Each row is where one point has got to under a steady rotation. How many steps took it there?
The counts run from 0 to 651.
[110 88 84 109 98 86 69 116 62 124 112 95 94 103 56 126 85 71 83 87 127 80 94 100 113 82 120 124 90 84 122 118 94 67 95 130 94 104]
574
[107 100 138 81 142 101 108 91 116 107 93 78 111 104 101 61 74 107 111 95 82 88 95 107 103 88 67 80 100 101 72 83 115 117 113 64 71 79]
638
[120 93 120 90 117 135 101 55 104 116 85 112 111 120 139 101 82 111 65 115 87 99 98 77 91 92 101 49 86 101 98 117 114 117 69 93 105 104]
171
[85 128 124 53 108 110 114 43 115 121 79 64 96 107 100 108 108 130 117 102 113 85 93 107 93 90 87 82 62 114 72 112 98 104 105 90 101 91]
186
[126 100 86 111 128 99 96 63 67 133 96 92 124 92 137 113 96 117 75 88 82 115 113 112 79 99 99 84 84 101 139 110 102 81 73 117 113 78]
378
[86 115 108 92 105 54 97 53 88 149 74 98 87 120 122 120 89 108 119 83 63 104 90 113 98 112 96 97 81 117 108 112 87 95 85 145 99 89]
397
[91 98 97 75 142 81 111 74 88 116 47 82 92 114 112 117 89 103 104 70 92 92 99 129 117 116 92 84 124 87 96 67 99 92 116 123 88 76]
406
[103 110 125 141 81 90 88 120 100 96 72 91 102 93 111 115 81 57 105 79 86 99 94 102 123 109 91 114 113 101 143 102 98 113 72 124 47 94]
113
[107 116 108 69 125 106 86 98 51 85 97 115 102 117 87 120 65 105 78 128 109 76 102 90 85 76 74 82 68 89 100 129 93 104 110 87 81 104]
156
[128 89 76 121 70 91 96 139 98 103 83 113 115 108 114 68 129 76 133 101 123 113 137 89 123 114 89 115 102 117 93 92 98 65 90 83 101 95]
530
[121 68 70 132 80 103 84 133 86 83 111 96 91 90 86 76 122 89 119 97 120 98 135 118 136 106 101 103 108 100 121 97 99 69 123 86 83 95]
542
[103 113 103 79 91 90 124 69 100 110 46 109 112 129 145 91 110 112 111 114 85 106 96 84 109 112 73 60 88 126 88 86 105 102 101 79 113 81]
196
[121 96 117 113 57 75 119 116 98 103 153 71 118 89 108 80 114 133 120 96 114 118 88 75 76 89 113 116 96 117 75 118 108 90 99 87 124 99]
37
[112 95 93 87 84 114 122 69 87 99 93 108 107 91 83 72 138 101 116 127 118 114 106 83 103 114 134 124 113 110 41 112 101 75 84 78 103 98]
503
[94 104 86 77 74 120 119 108 81 78 98 139 98 107 86 100 136 115 99 152 119 100 105 86 97 114 121 92 93 108 66 127 111 100 91 87 130 126]
492
[116 91 101 105 113 115 94 130 115 53 117 107 107 95 103 59 130 96 115 106 121 99 118 74 105 98 68 105 128 100 74 89 107 103 122 65 119 97]
20
[93 89 91 84 89 109 90 105 136 72 123 76 83 101 115 97 138 129 121 68 120 107 112 107 116 107 79 89 128 102 109 77 98 104 146 113 127 82]
231
[103 114 91 88 101 99 85 117 61 96 102 112 118 104 69 103 94 130 70 91 92 94 83 114 119 100 88 98 55 115 146 131 106 70 94 103 115 75]
363
[118 70 79 117 84 74 91 106 106 98 145 113 92 100 140 114 103 109 109 95 87 131 112 70 81 97 122 103 142 98 95 100 97 100 117 124 126 109]
249
[111 115 114 111 91 116 102 147 113 90 73 92 135 85 79 70 102 65 99 86 118 93 97 94 125 93 87 119 109 99 92 87 113 80 66 73 71 91]
323
[86 99 134 84 120 115 82 87 74 84 107 88 103 91 80 114 79 144 61 94 93 81 78 82 83 99 82 67 105 90 108 131 111 114 100 109 67 94]
153
[89 84 80 93 92 83 107 104 116 90 153 81 75 71 87 118 93 120 102 90 109 93 101 102 73 106 126 106 134 78 90 90 93 93 151 119 131 115]
257
[77 121 131 71 92 115 110 35 115 108 76 72 91 104 113 104 109 121 107 111 106 87 81 105 101 95 86 65 62 112 89 113 109 121 99 101 107 100]
185
[95 100 108 70 108 139 104 89 102 86 110 104 125 77 96 111 132 102 76 117 140 112 107 67 82 104 96 101 117 76 57 92 111 102 87 91 136 108]
483
[123 107 122 113 35 73 130 121 105 76 122 99 115 104 106 79 112 109 107 106 100 105 73 61 91 106 91 101 92 117 102 109 100 83 110 80 130 95]
35
[91 71 97 128 86 55 55 125 114 134 139 83 105 72 96 83 80 107 103 72 92 114 113 88 92 104 100 100 99 106 110 99 108 77 93 125 99 101]
559
[137 94 86 97 86 92 109 131 92 104 155 93 130 105 90 76 114 112 114 97 117 116 104 75 91 86 118 126 102 105 69 110 105 69 101 76 137 83]
39
[118 92 118 98 102 128 104 110 112 53 129 122 90 112 133 114 93 114 73 118 92 101 100 72 81 106 104 69 131 82 101 104 100 145 117 90 110 121]
461
[89 100 97 102 140 95 93 84 70 100 79 116 75 89 52 102 74 81 74 103 79 58 79 122 101 112 111 96 102 82 115 120 95 77 99 112 84 114]
594
[97 116 93 89 59 123 117 97 90 88 95 127 101 97 100 123 139 109 101 159 119 115 93 85 103 103 125 88 86 110 71 127 117 115 82 93 127 122]
493
[112 97 86 110 65 101 104 102 92 87 130 111 106 74 89 101 117 81 90 128 116 103 100 112 109 114 104 108 58 103 133 107 106 83 101 97 167 116]
54
[111 117 123 135 90 121 92 138 115 113 97 68 132 76 96 85 121 71 112 97 124 103 94 94 109 85 93 114 96 99 81 107 124 109 50 87 64 97]
321
[112 105 82 77 104 112 125 75 93 85 65 72 94 101 132 103 129 125 130 109 119 99 121 122 112 96 87 83 104 97 92 76 96 102 145 78 95 71]
206
[94 92 93 144 114 94 75 114 95 105 80 119 86 83 110 99 110 68 109 102 76 104 128 140 115 131 93 97 108 97 139 94 114 109 79 125 78 111]
100
[115 75 89 114 134 89 74 87 73 143 111 92 109 79 83 119 65 77 73 101 105 91 96 102 92 85 122 95 108 66 92 102 110 74 94 122 89 103]
586
[127 121 104 108 87 112 124 108 129 64 98 107 89 116 126 69 109 67 135 125 107 84 102 76 94 78 93 111 107 113 71 93 81 110 118 58 103 112]
8
[97 119 119 75 105 132 108 44 97 87 67 120 92 122 114 98 115 102 90 135 95 85 96 101 111 106 77 56 62 119 106 122 99 118 97 90 118 105]
183
[130 101 121 103 62 121 123 117 98 55 134 76 106 93 92 88 136 97 108 86 142 91 94 74 109 91 88 118 105 102 95 105 98 84 113 80 125 92]
32
[103 114 116 139 80 76 113 143 101 98 80 87 132 58 103 71 94 111 100 99 77 112 84 92 92 101 89 92 111 110 105 102 124 96 69 70 58 92]
326
[99 76 78 97 70 88 101 116 126 87 132 118 92 95 104 116 89 87 79 102 97 103 92 91 114 112 124 78 122 81 116 74 104 101 132 114 156 120]
254
[96 122 101 110 116 109 74 137 90 105 82 97 101 105 77 114 96 66 119 76 104 86 119 131 115 97 98 151 107 90 114 103 91 97 84 117 50 92]
110
[103 74 91 142 31 75 92 121 111 97 118 85 84 81 88 88 103 98 113 105 93 104 100 115 133 112 110 86 81 113 138 102 110 84 115 99 95 98]
545
[87 85 93 74 90 104 86 111 122 64 117 81 74 113 94 94 125 127 117 73 123 97 106 102 125 112 85 104 138 100 99 83 92 100 156 106 122 79]
232
[92 83 93 87 95 77 74 72 126 104 126 94 99 93 121 88 121 122 129 97 85 144 98 89 121 94 94 98 120 113 77 79 105 109 139 102 108 58]
224
